Each path below is one point turned by a fixed rotation once a step. After each direction that follows a path, write how fast that rotation turns it, in degrees a step (0 if it stays still).
Each turn is a multiple of 5 degrees from 10 to 175, or 0.
Each row of a path follows its step; steps can be skipped.
Path 1:
step 5: -0.697  0.148  0.956  -4.688  -1.843  0.676  3.167  -1.489  -1.371  0.912  -2.021  0.222  -1.336  -4.379  0.317  1.754  0.448  0.381  -0.154  -0.729  -0.808  4.699  0.313  1.823  1.645  1.388  -0.107  5.738  1.114  0.709  -1.386  1.358  -0.184  0.287  2.527  1.737  3.042  1.385  1.446  0.680  -2.910  -0.485  -2.207  3.449  -2.030  2.081  2.811  1.814  -1.763  4.216  -2.193  0.912  1.393  -1.689  -2.769  -0.394  2.062  0.810  0.480  1.360  1.424
step 8: 1.987  3.768  -1.729  3.206  1.749  -3.905  3.107  0.955  -1.142  2.694  -4.977  -1.022  -0.476  0.549  -1.717  1.345  1.522  0.825  -1.044  -1.857  1.728  1.509  -1.005  0.671  1.447  -0.438  -0.406  0.476  -2.143  -1.906  -2.056  -3.072  -1.811  -0.147  -0.331  -1.316  1.950  3.785  0.614  4.543  1.706  0.845  1.876  4.758  3.178  -0.685  -0.875  -0.933  -0.027  -0.482  -2.356  2.617  -0.954  -2.017  0.260  -1.457  2.133  -0.392  -2.091  0.565  2.130
step 10: -1.624  -2.731  1.912  -3.189  1.080  -0.258  2.421  -0.237  -1.766  1.625  -0.796  2.459  4.362  -3.191  1.840  -1.024  0.237  -1.034  0.052  2.581  -3.269  2.416  1.275  -0.131  1.173  -0.291  -3.752  5.299  -1.020  0.291  1.384  1.831  0.443  0.878  -2.202  0.282  -0.417  -0.207  -1.177  3.737  -0.330  0.762  -0.432  -2.037  0.201  -0.760  1.973  0.199  -0.738  0.484  -5.027  3.757  1.676  1.213  -3.584  -0.373  1.902  0.121  -0.625  -1.024  3.330
step 11: 1.055  -1.975  -0.256  3.971  -0.471  -1.678  1.561  -0.817  -1.427  -0.590  2.302  -0.744  -3.292  -0.852  -2.077  -1.741  2.223  3.038  1.724  0.476  4.229  1.343  0.972  2.000  2.144  -1.978  5.033  2.296  1.136  -3.393  -3.332  0.846  -5.117  -1.275  -2.405  1.523  1.709  0.206  -3.281  -1.009  -1.714  -1.621  -0.826  -0.177  -1.529  1.477  -3.135  -0.599  0.621  0.587  -1.016  -2.702  -1.073  1.387  -1.481  -1.362  -0.223  -0.067  -1.991  -1.156  0.679
step 19: 0.068  -1.288  2.688  -0.335  -0.220  -5.469  -1.225  -2.547  -0.649  -2.110  -4.443  1.525  -0.626  -0.414  1.464  -0.639  -0.384  3.867  0.669  0.266  1.311  -1.491  -1.046  1.916  0.069  -0.366  1.504  -0.086  -0.369  0.309  3.405  2.332  -0.445  0.997  -4.223  -0.082  5.149  1.206  -1.021  0.372  -1.528  -1.952  -1.363  0.831  3.726  0.400  -2.383  -2.553  4.309  0.065  -2.541  0.526  -0.347  -1.343  -2.805  -1.270  0.850  0.450  2.465  1.776  1.707
step 23: 1.368  -2.178  -0.700  -0.945  -2.202  -0.178  0.315  2.191  -0.710  -2.207  1.942  -3.952  2.172  -0.872  0.385  -3.042  1.510  1.567  0.066  -3.528  -0.149  -0.769  -1.195  -1.811  -0.549  -6.140  1.410  0.621  1.892  -0.059  3.344  0.980  0.100  3.464  0.546  -3.471  -1.136  0.190  -0.213  1.994  -0.807  0.572  -1.977  0.090  1.073  1.604  1.828  3.318  1.488  3.707  -0.065  5.064  -2.784  -0.339  0.215  -2.103  -0.155  1.468  2.099  -2.891  1.205
step 25: 2.045  1.565  -2.603  0.626  3.586  0.700  -1.814  -2.532  0.926  -0.211  -1.755  -1.726  4.015  -0.542  -3.438  0.428  0.986  2.215  -1.401  -4.392  0.484  1.505  -4.153  -1.408  -0.459  -0.728  0.294  0.284  -3.241  -0.005  -1.192  1.548  -2.246  -0.402  -1.899  2.011  -2.259  -1.180  3.164  2.392  -1.025  -1.915  -2.757  1.096  -4.405  0.923  -1.959  0.576  2.638  0.992  -0.826  0.243  -0.523  -1.766  -2.978  1.474  -0.769  -2.177  -1.732  3.872  -0.755
step 30: -2.696  -0.804  -2.375  -1.370  0.055  -0.754  -0.416  1.092  -1.020  0.988  -2.518  0.818  3.013  -0.610  -1.710  1.696  0.423  1.845  1.566  -0.276  2.856  1.178  -3.685  2.676  -3.010  0.379  -1.834  -0.887  -0.559  5.519  0.937  -0.139  -2.046  1.234  -1.511  2.955  -1.230  3.076  5.003  -0.799  -1.668  -2.094  -2.006  1.191  -0.535  3.394  -0.001  -2.516  -0.112  1.951  -3.243  1.135  1.999  -0.649  -3.249  -0.508  -0.769  -2.341  -1.139  1.737  -3.345
step 33: 0.136  1.857  -0.509  2.929  3.125  -2.226  -0.825  -0.847  -1.808  -2.778  -0.690  -0.847  1.058  -3.337  -0.228  1.019  -1.661  -1.903  0.053  -4.484  -3.039  2.560  -2.978  3.344  -0.473  -0.838  0.615  3.016  -2.818  3.005  -2.102  1.116  -2.886  -0.049  -0.277  -2.170  -1.195  1.818  0.092  1.659  2.213  0.423  -1.418  1.174  1.091  -2.478  0.145  -3.675  -0.215  -2.334  -0.360  -4.193  2.930  1.521  -1.141  -3.833  -0.807  2.493  -1.044  -0.773  0.197
Directions:
0.151  1.460  0.338  0.054  -0.258  0.189  0.043  -0.422  0.016  0.084  -0.257  0.184  -0.350  -0.095  0.013  0.589  -1.198  -0.285  -0.580  0.491  -0.033  -0.179  -0.980  -0.140  -0.332  -1.250  -0.633  0.274  -0.269  -0.061  -0.815  -0.298  0.922  0.157  -0.859  -0.436  0.186  0.728  -1.249  -0.047  0.654  0.445  -0.459  0.088  0.359  -0.096  -0.274  0.222  -0.070  -0.131  -0.043  -0.772  -0.132  -0.789  0.669  0.251  -0.471  -0.017  0.461  0.453  -0.371 -> 55
-0.468  -0.389  -0.252  0.254  0.216  0.896  -1.367  0.008  0.182  -0.490  -0.227  -0.185  -0.718  0.746  -0.038  -0.398  0.026  -0.089  -0.166  0.033  0.215  0.448  0.065  -0.205  0.285  0.798  -0.110  -0.057  -0.055  0.852  0.243  0.563  -0.245  0.168  -0.136  -0.105  -0.490  -0.082  -1.272  -0.496  -0.798  0.042  -0.378  0.551  1.666  -0.524  0.705  0.179  0.194  0.102  0.633  -0.237  0.811  -0.907  -0.034  -0.513  0.418  0.207  0.056  0.590  0.359 -> 20
0.641  -0.510  -0.036  0.619  -0.451  -1.138  -0.156  0.620  1.083  0.083  -0.551  -0.205  0.665  -0.111  -0.345  0.191  -0.935  -0.021  0.791  -0.860  0.280  0.252  -0.304  0.148  0.739  -0.194  -0.079  -0.984  -0.216  -0.013  0.011  -0.031  0.636  -0.160  0.534  -0.817  -0.004  0.277  0.270  0.161  0.281  -0.030  -0.003  0.514  0.900  -0.148  -0.408  0.347  0.322  -0.226  0.467  0.555  0.719  0.510  0.727  -0.221  -0.454  1.386  0.429  -0.487  0.121 -> 70
0.453  -0.226  0.201  -1.460  -0.187  -0.440  -0.499  1.142  0.127  0.430  0.154  0.271  0.405  0.321  0.659  -0.370  0.097  0.302  -1.223  -0.330  0.594  0.992  -0.419  -0.053  -0.378  0.010  -0.495  -0.159  -0.646  0.095  -0.095  -0.408  0.545  0.844  0.054  0.581  0.370  -0.033  0.079  0.240  -1.073  -0.090  -0.317  0.034  -0.287  0.483  0.020  0.274  0.230  0.358  0.427  -0.200  -0.664  -0.857  -1.024  0.195  -0.430  0.779  0.197  -0.699  -0.217 -> 160
-0.140  0.328  -0.499  -0.082  -0.693  -0.681  0.539  -0.360  0.410  -0.043  0.061  -1.343  -0.235  -0.249  -0.662  -0.202  -0.789  -0.920  0.010  0.113  -0.155  -0.392  -0.523  0.222  0.591  0.787  0.182  0.379  -0.544  0.537  -0.021  -0.367  -0.646  0.429  -1.230  0.217  1.182  0.449  0.328  -0.312  -0.997  -0.290  0.151  -0.038  -0.366  0.011  0.150  -0.558  0.037  -0.496  -0.203  0.098  0.038  -0.318  -0.250  0.033  0.720  0.916  -1.062  0.314  -0.254 -> 130
0.592  -0.850  -0.018  0.585  -0.397  0.574  -0.125  -0.528  -0.049  0.956  0.906  1.077  1.148  -0.204  0.355  0.753  0.205  -0.807  0.932  0.270  -0.080  -0.217  -0.518  -0.553  -0.504  0.511  -0.560  0.661  -0.088  0.924  -0.127  0.801  -0.735  -0.364  -0.191  -0.213  0.253  0.316  -0.016  -0.467  -0.103  0.730  0.240  0.519  -0.103  0.336  -0.030  0.465  0.928  -0.064  -0.418  -0.182  -0.129  -0.347  -0.421  -0.027  -0.328  0.399  0.199  -0.387  -0.656 -> 90
0.066  0.107  0.293  0.513  -0.625  -0.280  0.272  0.702  0.520  -0.120  -1.124  -0.369  0.248  0.456  0.601  0.196  0.045  -0.050  -0.123  -0.129  0.637  0.136  -0.507  -0.265  -0.982  0.768  -0.816  0.276  0.003  -0.201  -0.507  0.614  0.541  0.248  0.451  -0.165  -0.411  -0.682  0.306  -0.404  -0.639  0.108  0.034  0.950  -1.215  0.120  0.840  0.014  -0.612  -0.065  -0.982  -0.183  0.531  0.128  1.058  -0.534  0.322  -0.708  -0.398  0.610  -0.305 -> 85
-0.116  -0.538  -1.238  -0.010  0.571  0.141  0.044  0.269  0.387  -0.130  0.825  0.115  0.116  -0.539  -0.266  -1.301  -0.925  0.648  -0.059  -0.266  -1.155  -0.688  0.911  0.157  -1.032  -0.051  -0.138  -0.296  -0.368  0.968  0.216  0.075  0.284  0.383  -0.101  -0.416  0.078  0.053  -0.169  1.130  -0.077  0.171  -0.531  0.522  -1.079  0.044  0.055  0.512  0.242  -0.274  0.083  -0.607  0.371  -0.323  0.765  -0.034  -0.338  -0.232  -0.184  0.094  0.155 -> 135
